grid =
[[ 151.797   74.072  112.615   98.939  147.320 -150.839  -18.290  119.950
   201.430]
 [ 104.692   97.500  116.278   99.002  168.345 -126.434   -2.894  119.494
   208.479]
 [ 113.462  134.551  120.697   88.220  160.916 -127.483  -14.609  110.845
   229.279]
 [ 119.117   93.627  107.030   88.639  182.350 -129.668  -45.030  119.816
   195.776]
 [ 203.456   71.789  103.646   91.651  182.492 -182.592  -80.489  188.652
   175.270]]
The minimum: -182.592
The entry just right of 188.652: 175.270
The entry just left of -127.483 is 160.916
The entry just right of the centre entry is -127.483
What is the median entry?
A: 110.845
The entry just right of 88.639: 182.350
The largest entry -> 229.279
What is the entry just left of 147.320?
A: 98.939
The entry just left of 112.615 -> 74.072
What is the entry just left of the centre entry?
A: 88.220
What is the entry just left of -150.839?
A: 147.320
The entry just right of the smallest entry is -80.489

[[14 17  7  4  0  0 16  3  6  0 17 10  5]
 [ 8 13  0  1  0  0 20  7  1  0 10 14  3]
 [11  7  4  1  0  4 10  7  4  0 20 14  3]
 [ 3 30  0  1  0  4 33  3  6  0 13 10  3]
 [ 0 13  0  1  4  7 13  0  6  3 13  3 11]
 [ 3 20  4  1  0  4 30  7 18  0 10  3  0]
 [11 13  4  1  4  0 30  3  4  3 10  0  0]
 [ 0 30  7  2  0  0 33  3 18  3  7 10  3]
 [ 8 13  0  1  4  0  8  3  6  0 13 25  5]
 [ 3 24  0  8  0  0 20  0  1  0 20  3  3]
 [ 3 30  9  1  4  4 16  3  1  0 10  6  0]
 [ 0  7  0  4  4  0 24  0  8  3 20 10 11]
 [ 0 27  4  1  0  9 33  0  4  0 17 23  5]
 [ 0  7  0  1  6  7 20  3  6  0 10 10  3]
 [ 0 30  0 19  0  0 20  3  8  3 20 10  0]
 [ 0  4  0  1  0  0 16  0  6  0  7 18  0]]
Counting starts at 1.
The entry at row 3, column 1 -> 11
Read off the entry at row 1, column 3.
A: 7
The entry at row 2, column 2 -> 13
Read off the top-left entry.
A: 14
Read off the entry in the top-right corner.
A: 5
Read off the entry at row 1, column 2.
A: 17
The bottom-left entry -> 0
Read off the entry at row 2, column 1.
A: 8
The entry in row 2 and column 3 -> 0
Read off the bottom-right entry.
A: 0

M =
0.04,0.04,0.05,0.03,0.02
0.06,0.08,0.00,-0.07,0.04
0.01,0.01,0.06,0.11,0.01
0.05,0.00,0.10,0.14,0.04
0.06,0.02,0.08,0.11,0.05
0.04,0.01,0.06,0.04,0.00
0.02,0.09,0.03,0.13,0.12
0.04,0.03,0.04,-0.01,-0.01
0.03,0.00,0.07,0.08,-0.01
0.19,-0.06,0.07,-0.22,-0.09
The entry in the top-left corner is 0.04
The second-last entry, reading row by row: -0.22
The entry in the top-right corner -> 0.02
What is the fourth-last entry, reading row by row?
A: -0.06
What is the largest entry?
A: 0.19
The largest entry in the last column -> 0.12
What is the 3rd entry on the main diagonal?
A: 0.06
What is the largest entry in the first row?
A: 0.05
The entry just left of the smallest entry: 0.07
The second largest entry -> 0.14
What is the entry just right of the smallest entry?
A: -0.09
What is the 4th entry, reading row by row?
A: 0.03
What is the entry just right of 0.14?
A: 0.04
The second entry on the diagonal from the top-right corner is -0.07
What is the entry directly above the smallest entry?
A: 0.08
The entry directly above the largest entry is 0.03

x =
[ -38.48    6.46    5.20  -49.72  109.71 -110.66 -109.31  -83.39  125.94
   26.55    5.74   68.49 -168.81   58.57]
Give the entry just left of the largest entry.
-83.39
Give the entry just left of 109.71.
-49.72
The entry just right of 6.46 is 5.20
The entry just left of -168.81 -> 68.49

Questions about the row below.
1) Read off the entry just left of 33.
2) Read off the 2nd entry from the left.
3) Read off the last entry.
4) Read off the third entry from the left.
[-2 -6 -6 11 -1 22 37 33 14  1  1 -5 13 13]
1) 37
2) -6
3) 13
4) -6

data = [-25   4  36 -42   8]
The third entry: 36
The second entry from the left: 4
What is the last entry?
A: 8

59.549	-66.156	116.316	-168.612
-114.878	43.479	59.352	-143.493
-105.319	50.721	-13.268	-157.134
-79.995	-69.339	187.911	-187.770
23.001	-54.436	156.343	22.686
38.447	129.329	127.178	-81.430
42.101	129.689	8.420	-214.771
Rows and columns are numbered from 1.
Give the entry at row 2, column 3.
Answer: 59.352
Give the entry in the bottom-left corner.
Answer: 42.101
Give the entry just left of 50.721.
Answer: -105.319
The entry just left of 129.329 is 38.447
The entry directly above 8.420 is 127.178
The entry in the top-right corner: -168.612
Give the entry directly above the smallest entry.
Answer: -81.430
The entry at row 2, column 2 -> 43.479
Give the entry in row 1 and column 1.
Answer: 59.549
Give the entry just right of the largest entry.
Answer: -187.770
Give the entry in row 3 and column 3.
Answer: -13.268
Give the entry in the bottom-right corner.
Answer: -214.771
The entry just left of -214.771 is 8.420
Give the maximum.
Answer: 187.911
Give the entry just right of 59.352.
Answer: -143.493
The entry at row 1, column 3 -> 116.316
Give the entry at row 1, column 2.
Answer: -66.156
Give the entry at row 3, column 2.
Answer: 50.721
The entry just left of the largest entry: -69.339

Read these off the grid that follows. Rows and columns are numbered from 1.
1) The entry in row 3 and column 1?
2) The entry just left of 150?
3) The top-right entry?
4) The entry in the bottom-left corner?
5) The bottom-right entry?
6) The smallest entry?
7) The entry in the top-left corner?
8) The entry just right of the smallest entry?
[[ 88 132 168  56 198 129  75 102  86  72  76 171 122 145]
 [172  95  51 120  45 177  85 151  77  45  71 106  63  56]
 [ 77  92  50  40 113  87 108 112 119 146  86  84 102 134]
 [152 101 171 140 135 102 150  92 106 164  61  76  86 146]
 [ 50 104 104 112  77  87 129  65 121  90 141  99 102 146]]
1) 77
2) 102
3) 145
4) 50
5) 146
6) 40
7) 88
8) 113

arr =
[[115 180 111  64 106 110 136 148 189  83  62 101  84 130]
 [113 139  96  70  51 122 135 144 130 131 144  57 167 149]
 [118 123  86  72  57 103 139 130 132 147 171  67 185 169]
 [158 217 162 203 184 158 135 168 149 189 224 187 194 142]
 [136  74 141  97 135 132 141 116 143  84   9 138  29 104]
 [143 203 146 151 157 142 149 160 165 139 170 164 171 143]
 [104 144  98  45  73 112 153 140 166  69  26  90  75 138]
 [136 149 144  94 141 150 134 119 162  66  10 149  52  96]
 [164 125 180 208 209 152 139 137 139 143 118 217 129 131]]
Rows and columns are numbered from 1.
The entry just left of 72 is 86
The entry in the bottom-right corner -> 131
The entry in row 1 and column 1 is 115
Report the entry in row 3 and column 1.
A: 118
The entry in row 1 and column 2 is 180
Report the entry in row 2 and column 3.
A: 96
Report the entry in row 2 and column 2.
A: 139
Report the entry directly above 157.
A: 135
The minimum is 9
Report the entry at row 1, column 3.
A: 111
The entry just left of 26 -> 69
The bottom-left entry is 164
The largest entry: 224
The entry just right of 45 -> 73
Report the entry directly below 160.
A: 140
The entry directly below the smallest entry -> 170
The entry at row 3, column 2 is 123
The entry in row 2 and column 1 is 113
The bottom entry of the column that holds the smallest entry is 118
Report the entry directly below 170.
A: 26
Report the entry directly below 86.
A: 162
The entry directly above the largest entry -> 171
Report the top-right entry.
A: 130
The entry directly above 209: 141
Report the top entry of the column that holds the largest entry.
A: 62
Report the entry just right of 137.
A: 139
